In the rows, 128 means zero.
Where one turn sends some rows of the set: a few examples, then the rows asked:
vib: [140 147 125 117  80 134 145 110  96 136 148  97]
Fut: [131  94 119 135  90 157 123 157  89 115 116 118]
dapu: [ 87 145 129 128  92 148 160 139 137 136 102 105]
Voku: [153 105 118 129 160 109 149 136  89 111 124 146]
vimep: [129  82 144 119 129 123  86 152 101 135 116  90]
Tukig: [108 113 144 124 183 161 147 131 118 131 121 153]
Lek: [125 125 132 128 163 162 152 108 164 138 149 130]
Zurop: [159 107 122 120  92 154 137 159 136 118 136 124]
zosaz: [142 141 146  98 115 129 154 147  74 130 122 138]
reret: [152  93 143 108 127 122  96 148 144 139 136  89]
zom: [ 61 101 121 142 155 108 137 115 116 134 132  94]
buvis: [ 95 147 135 120 100 147 165 150 145 136 101 116]
Gatok: [171 117 110 129 145 110 154 119 132 117 150 129]
leru: [ 90 143 147 123 183 127 113 149 122 145 113  86]
mepo: [133 146 104 157 138 138 120  88 116 144 157  93]
kupan: [137  88 136 123 115 126  86 137 123 139 132  74]
buvo: [125 136 133 118  94 134 140 125  57 131 125 111]
sepe: [143 103 112 136  77 156 126 143 117 119 134 105]
tofa: [159 152 124 130 166 130 139 117 143 144 156 132]
zisa: [ 96 149 136 128 166 129 112 132 143 148 131  67]
fezed: [ 82 105 128 150 158 166 130 106  88 131 119 122]
Voner: [137 138 135 131 187 130 132 138  88 136 124 151]
tetu: [132  98 103 153 138 115 134 112  67 111 125 115]
puni: [ 88 144 138 120 105 146 163 154 128 133  91 121]
toloz: [ 98 116 116 153 139 169 133  84 133 138 148  98]
Fam: [145  87 151 105 140 120  97 164 121 136 121 105]
zope: [149 110  94 152 121 116 140  96 111 117 151  99]
lev: [112 132 115 158 157 136 113 109  62 137 126 113]
bup: [ 84 143 138 133 169 129 107 136 119 145 120  69]
nef: [ 71 103 134 125 177 102 144 138 119 131 124 120]
med: [ 91 113 133 119 173 103 153 132 157 135 141 117]
Movi: [147 100 129 117 105 153 134 172 108 115 117 138]
kepet: [101 148 145 119 180 125 119 146 144 147 126  83]
Matu: [ 81 140 132 129  96 148 157 146 122 135  93 110]
leb: [159 152 139  97 102 129 159 130 115 135 146 124]
saz: [ 80 111 118 135 151 106 144 109 154 137 151  90]

Fut turns into sepe
zom turns into saz
Where do these go?
tofa turns into Voner
buvo turns into vib
reret turns into Fam
bup turns into zisa
fezed turns into toloz
Matu turns into dapu
Gatok turns into Voku

Where one turn sends some rows of the set: a few examples, then the rows asked:
mame: [189 181 101  92 164 123 171 135 144 120 151 159 145 104 130  74 100  90]
teni: [210 156 135  78 132 172 169 151 170 122 162 116 150  68  77  76 121 121]
rozot: [135 149 126  57 175 113 167 143 162 142 138  96 116 109 115  48 120 108]
Von: [179 102 161  49 122 150 122 112 134 118 127 146 143 113 105  43 130 130]
veluk: [171 134 148  73 175 148 158 156 186 133 175 162 149  92  88  59  80 103]
Guvon: [127 124 170 101 157 158 119 146 147 158 171 100 178 120 114  56 149 118]
Pelar: [131 135 173  54 146 149 108 116 143 115 163 148 159 136 127  73 151 110]
Gepip: [151 162 113  97 115 137 117 192 159 113 165 100 142  91 144  46 119  79]
Zigon: [192 143  82  72 169 115 174 170 148 125 139 121 131  90 135  67 125 109]
nedo: [151 109 117  83 157 155 127 176 181 146 179 111 166 121 106  90 174 135]
bemul: [182 136 167  72 191 165 119 128 191 138 162 129 143 104  97 101 149 104]
paz: [196 156 139  86 101 187 111 123 127 123 148 144 148 100 143  37 112 132]
piz: [204 126 126  79 160 157  91 153 174 132 135 155 117  87 152  36 110 105]
popuz: [119 112 168 107 147 158 125 145 153 157 172 102 163 120 106  62 151 111]
goro: [143 110 138 123 124 136 150 184 148 153 186 125 121 138 146  80 115 135]
desan: [143 116 156 102 128 131 164 151 156 142 184 139 128 149 110 109 144 143]
lapom: [147 182 140  61 153 147 184 118 158 146 157 138 128  92 110  55 117 100]
Teser: [171 170 132 125 124 134 149 121 169 120 140 108 151 104  75  69 164 112]
pana: [184 115 159  42 126 153 114 115 140 124 128 139 153 114 104  38 132 142]
Vekes: [166 163 156  89 131 159  89 114 168 130 129 106 121  98 133  53 166 100]
Dipul: [146 177 110  60 159 117 162 166 160 131 170 107 148 112 118  88 122  76]
vodev: [150  95 171  83 110 124 158 165 133 151 177 137 151 127 103  70 126 126]
gufes: [147 121 173  95  97 135 150 138 115 131 161 136 121 130 141  72 140 133]
tekad: [143 101 118  88 150 160 134 179 183 148 185 113 153 118 106  95 166 123]
rabe: [164 146 146  99 156 109 120 159 144 106 155 144 166 113 120  47  83  70]
lepit: [146 132 123  79 136 151 149 170 162 118 158 144 112  62 149  43 166 110]
nosov: [173 122 160  50 143 159 102 162 167 147 157 124 155  72 117  47 147  82]
mus: [173 173 107 108 147 116 167 120 143 138 122 125 127 101 120  33 119 109]
kig: [205 156  87  93 108 155  96 142 163 106 145 141 145 139 136  73 120 135]
segu: [216 156 113 109 152 183 115 133 192 135 148 135 118  85 126  84 156 125]
tidab: [202 118  94 125 152 159 112 166 170 133 154 115 136 136 129  70  84 140]
duzif: [151 164 128 112 170 122 132 125 192 106 137 104 107 139 110  78 123 126]
vofe: [201 143 113 110 149 149  95 178 188 148 167 121 171  98 107  74 134  81]
sar: [200 143 141  89  95 184 119 118 124 119 142 143 140  99 135  48 112 125]
der: [185 129 157  84  85 124 150 129 128 121 152 143 138 145 102  86 116 139]
guzi: [188 114 144  94  96 134 143 164 120 131 157 140 127 130 140  60  82 137]
vez: [176 129 135  71 181 135 143 137 156  86 131 137  92  97 148  72 131 134]
govem: [168 131 111 109 176 186 129 174 174 138 195 143 148 118 151  98 126 135]
zik: [209 147  89  99  97 157 100 143 153 103 146 137 141 135 133  78 112 123]
Favev: [205 160 148  79 142 146  87 115 185 129 137 147 154 120  94  61 108  90]
nazum: [127 124 178  67 139 146 114 112 140 118 161 147 154 136 115  74 147 100]
kif: [187 119 119 108 103 136 156 181 162 147 183 128 140 142 105  95 102 142]
puru: [161 129 139 114 194 144  89 160 179 139 149 109 126 111 153  72 145  98]
lukup: [203 126  96 122 161 160 114 163 170 141 154 121 151 133 128  61  90 151]
zunab: [156 167 101  53 122 113 164 142 155 133 137 147 136  94 118  38 137  87]
Vuku: [174 176 113 101 171 144 186 151 145 144 158  88 136  89 123  80 125 108]
nal: [187 135 124 108  98 151 154 153 145 123 168 137 104 138 145  97 113 156]
fal: [168 124 111 113 171 187 134 173 180 140 196 137 135 120 141 103 115 130]

vofe turns into nosov
duzif turns into Teser
Where do these go?
tidab turns into popuz
goro turns into gufes
mame turns into Dipul
kig turns into nedo

Where one turn sends some rows of the set: a few examples, then the rows asked:
vebe: [137 115 159 126 163 141 157 101 142 130 116 113 111 171 113]
dul: [108 131 107 111  89  88  88 143  92 122 143 136 120 118 123]
Pas: [138 114 107 110 132  87 143 159 132 171 150 136 134 131  98]
Zibu: [104 128 123 111  81  84 117 143  94 116 141 138 112  98 126]
Musak: [107 115 152 137 115 149 121 105 117  62 119 118 123 130 136]
dorun: [119 119 146 155 129 122 129  84 130 157 167 101 147 126 117]
kib: [116 108 125 119 121 102 129 168 134  72 105 156 122 143 122]
dezu: [124 121 102 133 139  79 154 142 129 182 128 127 141 141 109]
Bufo: [145 119 131 131 168 146 153 102 146 129 108 110 133 163 112]
bege: [129 122 126 118 133  68 137 147 132 178 142 137 121 147 104]
Dubu: [126 129 143 139 112 121 135  94 114 169 155  83 141 123 111]
Nidev: [103 114 132 126 113 160 138 109  95  72 114 117 109 120 141]
runep: [103 149  99 107  87 149 133 164 138 138 148 133 103 108 139]
pamuv: [114 168  98 139 110 150 128 121 152 167 125 102 132 133 143]
Bez: [115 123 140 120 121 161 110  98 103  75 119 114 110 141 133]
lop: [100 128  99 123  83  89 114 152  88 134 135 119 135 107 125]
pife: [114 127 126 152 134 128 141  75 111 164 149  97 137 121 128]
falar: [112 156 116 121  95 128 152 169 159 171 126 112 116 135 129]
Nodu: [100 147 125 109 108 137 163 151 153 116 119 154  79 117 150]
rud: [113 133 146 131 116 144 127  85 106  76  99 110 113 130 139]
zufa: [132 105 154 142 166 144 156 104 154 112 124 121 132 159 116]
zozo: [112 168 123 141 134 137 155 107 165 147  98 123 107 144 151]
Pata: [125 126 135 135 130 129 117  82 114 169 168 101 130 131 114]
Gegag: [127 113 121 136 134  74 136 146 144 166 153 138 146 138 105]
kopot: [114 109 110 106 119 110 152 178 116  89  95 146 113 140 123]
Tete: [101 122 118 129  85  78 101 149 108 116 147 136 138 110 124]
nare: [127 109 137 135 170 149 179 101 137 119 108 124 115 152 125]
Tebu: [117 118 131 102 122 102 131 162 121  83  92 149  99 158 122]
vogo: [101 161 107 128 125 159 137 104 147 114 120 145  92 116 162]
Zezu: [124 116 111 104 136 109 136 150 124  76  95 163 105 137 125]

Tebu turns into dul
Zibu turns into Pas
runep turns into falar
Where do these go?
zufa turns into Musak
Nidev turns into kopot

Where one turn sends some rows of the set: a few examples, then the rows asked:
tuze: [130  99 115 118 155  99 120 134 115 132 164 114 190 180 140  83]
gabu: [145 133 183 130 105 127 133 111 133 123 142 130 152 140  75 146]
zoled: [146 131 186 136 115 121 131 119 128 121 140 132 164 129  68 129]
tope: [139  68 107 115 120 156 139 154 136 161 141 126 156 165 140  94]
vur: [115 146 110 130 159 139 104 149 104 157 164 144 138 158  67 144]
reri: [143 124 187 134 120 134 117 118 117 113 133 133 148 126  68 140]
Gozi: [138  80 119  97 164  95 110 139 111 138 169 118 187 165 131  93]
Nasoz: [137  80 106 112 109 157 149 147 152 155 128 127 136 151 139 110]
buna: [107 153 129 133 189 131 107 129 117 144 156 157 129 151  81 149]
tusit: [142 139 187 129 118 114 126 103 134 120 144 133 153 140  79 146]
ren: [144 132 190 136 121 121 132 113 130 119 140 135 160 127  71 131]
kimed: [124  73 108 134 116 153 133 138 126 171 134 115 135 144 154 102]
Kobok: [145 133 188 134 122 115 128 115 128 118 142 134 165 129  70 130]
gad: [127  64 122 115 130 180 139 152 145 150 143 108 151 144 125 100]
sur: [125  99  98 106 162 102  93 132 117 139 163 112 185 160 148 106]
sazas: [110  90 151 112 194 138 114 107 161 135 143 128 137 127 157 106]
pitib: [122  99 116 114 165  93 101 108 120 136 175 121 190 165 128  84]
zavo: [110 101 146 126 180 124 136 100 147 127 135 139 141 145 173  99]
Dib: [132  87 119 104 170 109  95 143 129 138 172 103 190 163 124  89]
Pagub: [108 141 118 134 155 163 119 142 116 159 150 152 117 145  76 150]
miv: [123 106 132 109 175 109 121 104 165 138 132 146 129 138 169 116]
vun: [130  90 102 124 145  96  98 134 110 162 161 110 171 163 149  93]
vus: [125  76 120 129 118 167 161 141 132 144 134 119 151 160 143  95]
nusu: [104  93 143 126 170 145 134  83 153 140 138 145 130 128 157 104]
Rig: [146 124 183 132 119 125 110 125 112 112 140 129 159 133  64 137]
Gal: [107 153 124 130 180 136 103 130 115 153 157 156 124 146  83 149]
kelu: [147 136 180 127 110 113 124 112 128 121 149 127 163 146  71 143]
sifu: [117  82 151 105 188 123 130 105 144 134 139 143 133 129 165 112]
Lafo: [122  86 138 117 172 137 129 111 157 150 129 149 128 141 172 106]
bube: [147 121 185 135 121 123 108 110 130 127 151 124 143 128  60 134]
kiv: [108 140 112 119 161 144  95 161 106 150 165 142 129 150  68 130]
Vived: [102 137 122 124 159 164 107 153 117 153 152 150 109 137  77 137]
rila: [133  57 122 107 122 166 153 150 128 152 139 122 146 145 134 105]
Tafol: [143 129 189 133 130 121 108 114 117 110 138 134 153 129  71 139]
dirir: [143 101  98 100 143  88 106 142 133 143 160 120 180 173 133  99]
ket: [147 121 184 135 121 123 108 110 130 127 150 124 144 128  59 133]
mas: [107  96 126 115 174 138 116 103 147 140 133 133 134 127 177 124]
rire: [124  71 106 125 107 169 147 134 127 155 150 117 163 155 118  92]
natab: [110 139 124 138 159 167 128 143 120 152 146 153 117 147  75 152]
kofov: [147 121 184 135 122 122 107 110 130 126 151 124 144 128  60 134]
fiv: [101 147 125 120 182 138  92 143 115 146 160 151 116 139  82 135]
tutim: [124  75  95 117 117 169 134 148 128 154 137 112 155 148 144 115]
gik: [112  95 130 130 169 114 110 101 137 159 137 132 129 134 177 106]
kab: [118 143 111 132 159 141 112 154 103 150 163 142 147 164  62 143]
Ras: [138  92 115 107 170  94 100 131 130 147 161 131 178 172 149  89]

buna turns into kab
ren turns into Kobok
vun turns into kimed
Where do these go?
Tafol turns into Rig
pitib turns into rire
tuze turns into vus
tusit turns into kelu
Gal turns into vur
Nasoz turns into miv
Vived turns into fiv
tope turns into Lafo
sur turns into tutim
sifu turns into Gozi
gad turns into sazas

